Named moves (each a turn or a mirror), then the moves between two rows, first move first; the first pair answered
M (before => after):
[-34  17   6 -13  -5 -10  12  -1   3  15   4  -8  13  -4   8   8  -3   9
   8  -4   6 -18  -3  13   3 -12  10  -3 -11 -21] => [ -1  -3  -8 -12  -6   9   5 -12 -12  11  -5 -17   2 -13 -11   9  11   6
   4 -12  -5   7  -8  26  14  -9  -4  10 -12 -25]
[-21  -3  21  -4   6 -48   6  12  17  -3  15  27  16   4 -15  23  22   9
  20   5 -21   2 -15 -12  17   3   9   4   2   5] => [  6 -17   8  -6   7 -32  -2   1   8  -6   6  21   5  -4 -28  23  35   7
  21  -1 -32  19 -19  -2  25   7  -3  14  -1   4]
[ -9  21  10  -1  -7  33  38 -19  25 -49  14   4   7 -10   0   2   4   7
  -6 -16  11 -16  23 -19 -18   7   3 -49 -28  18] => [ 15   5  -4  -1  -7  48  31 -29  15 -53   1  -3   0 -20 -13   1  16   3
 -12 -23   4  -2  17  -9 -12   7  -9 -36 -32  20]
[-17  25  24 -23  -6 -32  15  20  -8  38   7   0  -5  -5  -4  35 -14 -19
   7   5  -7   4 -21  23  -4 -23  27  36  17 -38] => [  8  13  10 -20 -12 -19   4  11 -21  35  -1  -1 -12 -19 -14  36   0 -22
   7  -4 -16  22 -27  34   6 -19  15  45  17 -40]
C (before => after):
[ -3 -35  23  15  19 -38 -14  12 -36  17   7 -12 -24  37  29 -32  -3 -54
   4  59 -32  14 -15   6   3   1 -26  -8  27  -1] => [ 24 -41  16   5  13  -8 -21  -2 -44  18  14   7 -35  -3  -8 -17  28 -66
  10  31 -42  20 -13  23  22 -17 -30  15  21  -2]
[-22  34  25   2  -1 -18  29  10  33  -1   4  24   1  24   0 -20   7   2
 -14   9   7 -21  28 -40 -31   2  38 -32 -22  26] => [  7  26  15 -10  -6  10  21  -9  22   2  14  44  -8 -22 -39  -3  45 -10
  -6 -21  -2 -16  28 -21  -7 -21  36  -3 -29  24]
[  1  33 -22  -3   8  15 -17   8  17  -5  -3 -10  19 -22  -3   5  -6  22
   3 -26  28 -29  19 -10 -12 -10   5 -14 -11  22] => [  2  32 -23   1  14  14 -18  10  16  -1  -6 -10  21 -18  -2   4  -8  23
   2 -26  28 -29  20 -10 -10  -8   6 -16  -9  20]
K (before => after):
[  9  12  28  12 -29  15  30 -18  39 -36  10  10  -4  10  -3  -6  33 -15
 -40 -21  -4  -6   7  18  -5 -22  -3 -18 -30  -1] => [  9  16  31  -1 -33 -14  22 -14  13   9  13  -7  -9  -2  -3  30  13 -15
 -27  -9 -19  19 -17  40  10 -25  13  24  -8 -48]
[-29   6  22   1 -18  11  44   0  32 -22   9  12   8  13   9   0   3   1
 -17 -18   3 -11  -3  -7 -13   2  20 -24 -25  -3] => [-22   4  21 -15  -8 -17  18   6  -4  34  18  11  -1  -2  -5  27  -5  -9
   7  -2  -9   0 -20   7  18 -14  22  30   7 -32]
[ 11   2 -16 -12  -9   0   9   6  -6  11 -20 -31 -10  -2  15  10 -20   7
  -9  11 -14  40 -20  12  -9  30  19   4  -7 -27] => [ 28 -17 -29  -8  10   4 -33  -3 -18  20  -7  -7 -18 -13  -8 -20   7 -15
  11  18  -9  14  -6   3  21   1 -20  23  13  11]
Q (before => after):
[ 21  -1   3  11  14  31  -9 -19   0 -12 -18 -21   9  13   5  -9   9  17
  -7   1   8   9   3 -10 -24  17  -9 -34 -18  19] => [  9   2  19  10   2  20   8 -12   1 -10 -16 -25   2  24  10  -1   3  11
 -15  10  -3  20  -9  -3 -34  27   2 -35 -22   1]
[ -6   6   7   4  -3 -21  11  -1  -3  29 -12  -7 -15  12  -7  24  18 -16
   0 -42 -14   8  -2  17   1 -11  13   0  -5   8] => [  5   3  -8   4   3 -12  -2  -8  -5  24 -14  -4 -12   2 -13  13  28 -13
   0 -44  -8  -3   5  11   6 -16   6   0   1  24]
[-30  17  20   5  17 -22  -5  -7  11  12  53  29   2   1 -10  -7  15  16
   7   0  47   8  17 -17  -4 -20   6  25  -1   9] => [-36  15  24  -1  16 -24   3  -9  11  16  52  29   0   4 -10  -6  13  10
   2   2  45   9  18 -18  -7 -17  12  22   1   3]
E (before => after):
[-12  17  48   5  16 -33   8   9 -13   4  -5   1  10 -16  29 -20  -2 -23
  -1  34 -12  30  -2  12   5  11  52  14   5 -10] => [-11   8  36  12  26 -39  -6   9 -18   7  -8   1  13  -9  34 -36   0 -24
   6  45  -4  22   2   3  11   8  35  12   9   6]
[  5  17 -13 -26 -24  51  31 -19  10 -28  28  39   1 -62 -52  38  41   5
  -2 -52  -8  -4   5  16   5 -31  33   9 -30  -3] => [-19  29   0 -37 -19  15  14  -2  -1  18  39  39   7 -57 -47  48  21   2
  19 -34  -2 -19   4  13  13 -51  45  34  -5 -21]
[-56   7  -7 -27   5  -4  34 -16   8 -27  28  10  15  11   4  -1  24   4
  29 -20  -5 -13 -25 -11 -17  -3  -3 -35  -7   7] => [-60   9  -2 -26  10  -9  33 -15   5 -17  35   7  14  10   4   2  18   5
  32 -18  -1 -15 -26 -12 -18  -8   0 -32  -4   2]
[ 25 -32  11  11 -19  21 -11 -10   6 -19  21  25 -46 -15 -39  -9  42 -50
   6  -8 -20  -4  14  12  17 -38 -40 -17 -10  35] => [ 22 -22  18   1 -30  23   6 -10  10 -11  25  26 -51 -17 -39  11  39 -52
   5 -20 -24   4   8  23  12 -39 -19 -11 -21  19]

Each pair is two moves apart.
[ -7   9 -19  12   8 -37 -14  21 -12  44   6 -26   7   0   9  22 -17  18
  21  21  31 -44  14 -38  25 -12  -3  31  31  26] => [-15   5  -9  21  12 -29  -2  16   9  13   5 -10   3  15  15   3 -10   7
   9  22  29 -59  27 -50  17 -12 -12   1  19  55]
Q, K
[-30  25   4  -6  -9  -9  14  24  -1  13  15 -10  40   9  14  16 -25  35
   3  -2  24 -39   0  -7 -10 -14  26 -16  -3   1] => [  6   9 -17  -7  -7  25  -7  -1 -16   8  21  11  24 -34 -26  17  16  20
  13 -27  21 -43  12   7  12 -39   3   7  -3  19]
E, C
[  6 -26   3  27   6 -25  -6  18 -13   7  22  -6 -11  21   8  -8 -31  -9
   6  26  15  -1   4  -5   7  11 -11   9 -16  16] => [ 15 -25   2  32  -6   1  11   6  -4 -24  16  -7 -18  16   3  -6 -20  -5
 -12   6   6  14   1  11  -1  25 -11  -7 -38  14]
E, E
[-12   2  -7  14  -2   1  -1   2   9  23  22  21   5  -3 -10  -7  12  -3
  13  -9  22 -29  21 -18  -7 -30   0  -4  10  15] => [  0   8 -15  17 -15  27  23  -9  14 -12   4   3   4   0  -4   5  12  12
 -13 -26  16  -2  14  -7 -31   4  14 -22 -14   4]
M, K
[  0  -7  30  11   3  -7  -1  -5  10  -6  16   9  -8  -2   6 -32   0 -27
  -5  27  -1 -12   2  -8  -6   5 -20 -22   0  24] => [ -4  -2  29  -1   2 -27  -3   1 -10  31  18  -3 -11  -9   5 -14 -14 -29
   4  35  -9   2 -13   6   5   2  -3   9  15 -11]
K, K
[ 14 -26  22   9 -21  13  41 -16   1 -27   7   7 -40   0   0   1  18 -38
 -26   6 -36  33 -30  40   6  26  13  -2 -22   8] => [-14  -8  35  -7  -3 -40  19  11 -14  37  25   9 -29   4   6   9  -8 -40
   1  36 -18  10 -35  31  24  -3  28  33  12 -15]
E, E
[-11  -2  41 -19  -8  17  34  -4  12 -19  11  22 -20 -18 -15   0  13 -35
  24  -5 -10 -14  16  17  14 -10   3  -4  -9   4] => [ -5  -2  41 -19 -11  19  37  -7   8 -21   8   9 -24 -21 -17   9  10 -31
  21  -9 -19   3  10  27  12  -2   8   2 -10 -11]
K, M
[-20  16  17  13 -16  10  27  -6  22 -44 -15 -17   0  25   4   2  -3  15
 -34  -6  -1  26  -4   1 -14  37  27 -25 -21 -24] => [  7  -5  -2  -2  -4  -5 -23 -12 -24  17  -6 -16 -17  -4 -26  14  10  -4
  -3   5 -19  43 -19  22  33  10   4  43  15 -41]
M, K
[  0  22 -15  -6   4   8 -13   2   1 -11  -2   1  18  -9   4  -1  -4  21
  14 -16  22 -10   4 -14 -15 -16   0 -12  -2   8] => [ 11  24 -20 -10   1   9 -11   2  -4  -8  -9 -13  14 -10   7  11  -9  25
  10 -23  14  10  -2  -7 -20  -3   7  -7  -9  -6]
M, K
[  3  -3  -1   3  12   2 -19   2  -1   3   7   5   4  -7  -8 -19  10  -2
  17  -4  23 -21   7  -1   4 -15 -15  -4   3  24] => [ 12   2  -9   2  -6  22  -1 -11   2 -21 -12 -15   3  -6  -4   5  11  12
  -5 -23   6  16  -4  14  -7  13  -2 -10 -17   1]
K, M
[ -4  10  -2   9  -2  -1 -11 -11  10  -1  -5  18  29 -16   7   7  18  30
  15   5  49 -34  27 -16  -4 -13  15  -9   0  13] => [  3  10  -1   9  -8  13  -1 -16  17 -16 -10  20  22 -23   4   9  25  33
   5  -6  43 -24  28 -10 -10  -7  18 -17 -15   9]
E, E
[ 14  26  13   6 -16  -8  28   0  18  -5 -18 -17 -15 -13   5  42 -25  -2
  -9   7 -10  30   1  11 -30  40   2  16 -29 -42] => [  8   6   7  15  18 -48 -18  18   2  28 -13  -9  -9   6  18   5 -37 -17
  15  51   0   1   6 -13  -5  24 -33  23   9 -13]
K, C
[ 15  18  -1 -21  -6  25   3 -21   2   7  -4  27   0 -30 -26  18  26 -17
   3 -22  -6  -1   1  30  18 -18  16  12  -7   4] => [  4  21   3 -13  -2  29  11 -17  21 -13  -3  35  10 -20 -17   3  26 -13
   5 -23   9 -25  14  16   8 -22  11 -13 -15  25]
E, K
[  0  11   6 -37   2 -14 -14   1 -27  45  10   3  -4  -9 -36   7 -29  11
  31  32  -9   6 -60  -9   8  -9 -12  32  28   0] => [ 10   7   7 -19  -5  43  16 -18  14 -41   4  25  -6 -12 -46 -23   4  14
   0  -3  -4 -11 -34 -20 -18   1 -28 -30 -16  55]
K, E
[ -7 -36 -20 -16  21 -32 -23  17 -37  17 -19 -20  15  10   4  27 -11 -11
  28  27  -3  15  -8  -3  26  15 -38  24  16 -19] => [-35 -25  -6 -10  23 -42 -10  29 -13  -1 -16 -15  30  31  26   8 -27  -8
  25  34  11 -13   4 -25   4  18 -35 -12   9  -2]
E, M
[-11 -18  49  20  -7   7  33  25  14  -6  27  34 -26  -8 -27 -18  18 -46
  -4  30  -7 -23   6  15  -4 -25  -5 -21   2  15] => [-30  -8  59  17 -16 -12  54  36  16   2  20  14 -23   8 -10   5  -9 -36
 -13  35 -12 -10 -10  22 -16  -6  19 -22  -1 -15]
C, K
[ -6  31   5  -5  15   1  12  -4   9  -3  14  18  41 -11 -14 -22 -12  -4
   6   2  38 -46  29  -3   3  -6   2 -14  12 -13] => [ -7  32   6 -14  14 -10   6   0  -3  21  18   8  37 -15 -16  -2 -19  -7
  11   8  34 -34  21   6  15  -8  11  10  24 -32]
K, K
[ 37 -47   8   0  10  -4  20   7 -16   6  29  46  14  14 -27  66  14 -15
   9 -24 -37  25  10  19  25   6 -31   3   2  15] => [ 22 -33  22  -5  -1  -1  42  12   0  -4  34  45  18  16 -23  77  10 -10
   4 -32 -34  18  13  20  14  13  -7  -8  -9   3]
K, E
[  6 -10 -14   0  -2  -9 -16  -2 -12  36  13  -6  -4 -27 -24 -15   4  -7
  26  13  -3   0   0  -7  12 -15 -18  17  21  13] => [  4  -3 -14  18 -20  17  22  -9  17 -19  -5 -22   2  -7  -4 -20  -1  13
  -5  -5  -3  13   2 -13 -30  23 -11 -32 -15  21]
E, K
[  2  26  -6  -6 -10  -4   4   3  -9  24  13  -4   7 -40 -26  23  10  18
  12 -11  23   4  -1  10  14 -28  18  23   8 -22] => [-15  18 -15   9   5 -34 -12  15 -11  29   6 -19  20  -7   5  -6 -13  20
  14  22  33 -15   0 -15   9 -15   4   9  21  -9]
E, C
[-35   4   9  27 -18  19   3  10  32 -32  25   6   8   0  -7 -15  20  -8
  -4 -28  13 -16  33 -13 -14 -21   5 -16  -7  14] => [-26  -4   6  14  -7  -3 -29  15   2  23  35   2  -2 -15 -23   1  19 -21
  17 -13   5  -9  20   0  15 -38   3  34  24  -8]
K, K
[-21  31  -7  -5 -13   1  23   1   5  16  -8  11  46  -9   1  29   5  -1
 -12 -12  12   3 -19  23  -2  -2  39  -8 -10 -34] => [-12  26 -20  -5  -6  -6  -3   0 -13  38 -12  13  47 -19  -3  26   8  -4
   0  -4  10   5 -24  24  15 -14  27  14   5 -36]
M, E
[-20  -3  14  14   7   8  25  -9 -20 -13   3  27 -18 -52 -47  31  28   6
 -31 -16  -7  13 -18  -1 -10 -30 -33 -12 -11  19] => [-44  18  29  13  -1  -7  45   2  -9 -13   8  23  -3 -34 -26  39   7  17
 -34 -11  -2   4 -20  -5 -34 -23 -12 -24 -19   4]
K, M
[ 20  19  35 -16 -25   0 -38 -17  12  22   3  20 -10 -14 -52  22  41  14
  19 -31  -4  23  -1  23  26 -30  -9  20   8 -59] => [-18  14  39  11  -3 -45 -47  10  29  12 -16 -14  18  63  14 -29 -12  33
   8  28  18   5  -3 -24   0  11 -19 -34  20 -37]
C, E
[-19  -2  23  -4   8 -41  -3   5   7  36 -15  -4  17  32  10   1 -58 -18
 -23  33 -27  11 -32 -23  44  24 -18 -19  32   1] => [ 22 -22 -13  -1  15 -10 -30 -22 -10  24 -28  -6  14   6 -14  -9 -28 -11
 -19  16 -33  26 -33 -15  61  24 -45  -3  31  19]
M, Q
[ 44 -26 -35  31  25  21 -45 -17  -7 -26 -22  -5 -21 -10  -9  11  15  25
 -21 -34 -33  29 -11  20   3  10 -36   0  -5  30] => [ 19  -8 -13  36  11   6  -9  -5  12 -36 -32 -24 -16  23  24  15 -20  35
 -36 -25 -35  43 -15   9 -26  40 -12 -23 -13   7]
C, E
[ 19   5 -33  13   2  14 -28  -8 -15   0 -18 -23  25  -4  14 -15  -3  32
  -7   4  20 -10   2 -24  -4   4  -3  -5   4  15] => [ 19  17 -14   5 -17  32   5 -15  -6 -14 -15 -25  16 -20   3  16   6  30
 -20 -22   7   7  -5  -5 -15  10  24   0 -17  -8]
E, E
[-33   6  10  -3  -7  26  20  14  20 -27 -29  -9  -1  17  34  10  -3  16
 -13 -15   3  18 -13  17 -32  22   7 -13 -17 -25] => [-42  19  19 -14 -14  29  27  16  27 -18 -12  12  -1   1  18  21   6  11
  -4 -25  10  -1  -2  19 -28   1  16  -9 -16 -24]
C, M
[ 49  -8 -30  -7   6  45  -7 -46 -35  -7  -4 -18 -11 -20 -27  17  13  11
   2 -34 -17  29  -9  35  17   3 -16  36 -14   1] => [-42  34  19  -4  19 -26   8   2  11  10  20   0  30  38  22 -15 -38  22
  20   5  31 -56  19 -22 -14 -13   8 -18   2  23]
M, E
[  7 -10 -14  -8  -6   2  11 -16  -5 -20  -9  -6 -15   4   6  12  -6  10
 -11   3 -18  24  -9  26  -8  31  10   6 -13 -13] => [ 17 -15 -18   1   7  12  -4 -20  -3 -29 -10  10 -13  -1  -4 -12  15   3
  -4   1 -10   1   7  14   2  18 -13  -8 -14  22]
K, K
[-28  18  10 -23  -5 -11   2   7  28  26  22  36  14  -7  -5   6  19  21
  28  -5  30 -73  40 -27  -8 -58  15  -5  19  33] => [ 17   6 -16 -15 -30  52  36 -28  35 -40 -20   3   4 -17  -8  22  40  41
 -17 -47   6  -6  26   1 -35   0  17 -29 -28  20]
M, K
[-14  47  -2 -19   7  -6 -22  15  -2  17  10  14  63 -61  -7   0  10  15
  28 -33  47 -64   6 -79  20 -56  16   1  -7  44] => [ -19   30  -14    4   18  -32  -30   24   -6    4  -25  -32   71   -2
   40  -29  -32   31   17   12   42  -38   -9 -100   -5    1    3  -27
    0   39]
M, C
[ -1  51  35 -28 -28  10  32  12  37 -26  35  30  10  -4 -28  -6  32 -18
 -14 -51  -6  -2  -8 -39 -10  -4  10  -7 -20   6] => [ 10  38  30 -35 -15  -1   1  10  11   7  46  40   0 -20 -48  -8  41 -34
   4 -40  -6  -8  -9 -37  21 -27  -6  25   4  12]
K, K
[ 22  24 -40  -2  30  17 -39   6 -25  31  10  -4  -7 -36 -15  18   1  13
   5   6  27   3   3  33   0 -11 -29  19  23   8] => [-15  47 -15   2  26  -1 -17  26   6  24  19   4   7  -6  10   5 -24  18
  10  20  47 -35  13   6 -24 -16 -12 -11  19  16]
E, M
[  1   8 -10 -36 -20   2  25 -15 -14 -16 -18  -5 -12  40   1  15 -12  29
  -7 -32 -17  41   5   3 -21  24   0 -17 -31 -55] => [ -9  -6 -13 -30   6 -42 -20   0 -38  25 -12  -6 -12  56  12 -10 -26  17
  21  14 -10  21   2 -16   2  12 -26   2  11 -40]
K, C
[  9  -2 -10  -2 -10  22  -1   4  -6 -54   7   8 -44 -16   4 -22  25 -11
  11  -6  -7   2   2 -12  48  24   3   6  23  15] => [ -1  -1  -9   6  -4   9  -1  12   1 -53  -1  -4 -39   8  24 -33   7  -5
   9  10  -5   0  -1 -22  41  39   0  -7  22  15]
C, M
[  5  19  12  36  25  -9   0  17  -2 -36 -22  -4  -1  11  35 -36   0  -7
 -14  41  15 -11   7 -26 -16   9   0  -7  -2  29] => [ 30  23  10  12   6  31  13  -4  -8 -38  -4  20 -19 -45 -16   3  44 -20
 -11  -4  -1   7   8   9   3 -17  17  24 -13  13]
C, E
[  7 -21 -10  14  18 -19 -37 -16 -36  30   3   3 -11  14   7 -21   1 -12
  24  37 -11   6  -7 -13  27  -7 -34   8  12   5] => [ 11 -24 -12  26  13  -4 -28 -14 -15  -7  -6   3  -7  28  12 -40   6 -12
  12  32  -8   3   3 -22  12   4 -43 -24  -2  26]
M, E
[-18 -27  -2 -10  -2  10   5   6 -17  16 -20   7  -5  25  17  -5  -6 -28
   2  22 -16  11   4  20   8  16 -24  -2  -9  -1] => [-35 -12  12 -14  -4  -3  14  19  -7  21  -7  21  -1  26  18   1 -13 -29
   6  23 -10  -5  10  13   2   5 -15  -8  -8  -1]
C, M
[ -8 -17 -12  12  -9  20  29   7  27 -48 -22  -6  19  14  40 -34   4  -3
 -31  11  -5  -9  15 -13  -4  -3  -8 -69   8 -15] => [ 13 -41 -23   2  12  -7 -27   7 -18  12  -5   9   6 -13  10 -32  15 -28
  11  35 -10 -19   7  -5  47 -41 -34 -11  46 -15]
K, K
[ 19 -29  -8  28 -42  38  14 -32 -31  -1  -8 -15  24 -12  -2  21   4   7
 -12 -20 -11  24   6  -8  24  42  -9 -56 -24  -6] => [  4 -27  -6  24 -35   3   5 -16 -41  32  -8 -34  28   7  18  25 -27   6
  -3   8 -13  30  -9 -12  27  46   0 -41  -8 -29]
K, C
[ -3  11 -25  -8  21  -8 -42  19  -1  10  -2 -39  38  19  30 -48 -22  40
  17   5  35 -32  31 -51  -6   0 -17  -8  24  32] => [-18  -6  15 -13  18 -44 -39  30 -19  56  22 -24   0  29  22 -32 -32  -8
  30  38   5 -20  14 -37  15  -6 -15  27  43  11]
Q, K
[  1 -10 -40 -18  12   4 -24   0 -14  14 -11   3  29 -17  -2  -5  -3  32
  18 -11  19 -15   7  -7   4 -27  14  27   4  -7] => [ -3  -8 -39 -13   3  22  -3  -6   6 -18 -25  -6  32  -6   9  -9  -9  43
  -2 -18  16  -6   8 -11 -20  -6  17   3 -13  -8]
E, K
[ 15 -10  20  36   8   1   2 -10  24 -44  -2  14  -6  32  10 -51  -3 -21
 -19  25  -6 -20   2 -36  -7  18 -35 -39  -1  30] => [ -6  21  54  13 -27  11  53  -9  36 -37  13  12 -21   9   1  11  -7 -20
 -31  -8 -23  12 -11  -7 -25  15  24 -16 -18 -23]
E, E
[  9  -3 -20   2   3   6  14  -6   2   7 -14 -23 -15 -29 -19  -1  -7  16
   8 -25  28  20  -4 -26  -6  51  26  14   4   6] => [ -6  11  -8   0   2 -10  19   2   6  21  -3 -22 -15 -22 -14   6 -17  17
  11 -20  33   9  -1 -33  -9  41  35  12   8   0]
E, M
[-20   1  -4 -45  51 -60  12  38 -29  14   4 -13  41  42 -16 -20 -11   7
  33  23 -40   0 -31 -35 -19 -44   0  -7  24 -31] => [ -9   8  -3 -54  48 -45  16  29 -30  16  21  15  32   6 -44  -3  16  -3
  41   1 -38  -9 -24 -24  -7 -77   5  10  20 -28]
C, M
[-14  15  50   0 -16   0  43   3  19 -15  14  11 -21  14  -2  17  -4 -30
 -10  11 -20  15   1   5 -15  30  17  11 -17  -6] => [-20  10  46   0  -1 -28  15  14   2  17  19  14 -27  19   1   0 -17 -41
   8  38 -15   5  -3  -2   4  21   2  31  10  -7]
K, C
[ 14  14 -32 -15   2  14  36 -10  11   6  14  22  16 -42 -40   2   4 -30
  10 -38  18 -32  10  -9  10 -59 -12  -3   8  20] => [-27  28 -13  -9   7 -43  42  18   8  37   2 -18  27  11  14   2 -50 -17
   8   8  24 -19 -10 -21 -13 -25  13  -8  21 -17]
C, K
[ 14  -5 -13  17  16  -8  28  35   0   0  10 -62  -5  31   6   9 -35  35
 -14  30  -8  21 -30  -1   5  10  26   2  11 -58] => [ 29 -18 -25  23  24  -3   9  25 -10   2   2 -66 -10  29  -3  -1 -27  31
 -10  35 -12  26 -30  -6  18  13   7   6  12 -49]
E, M
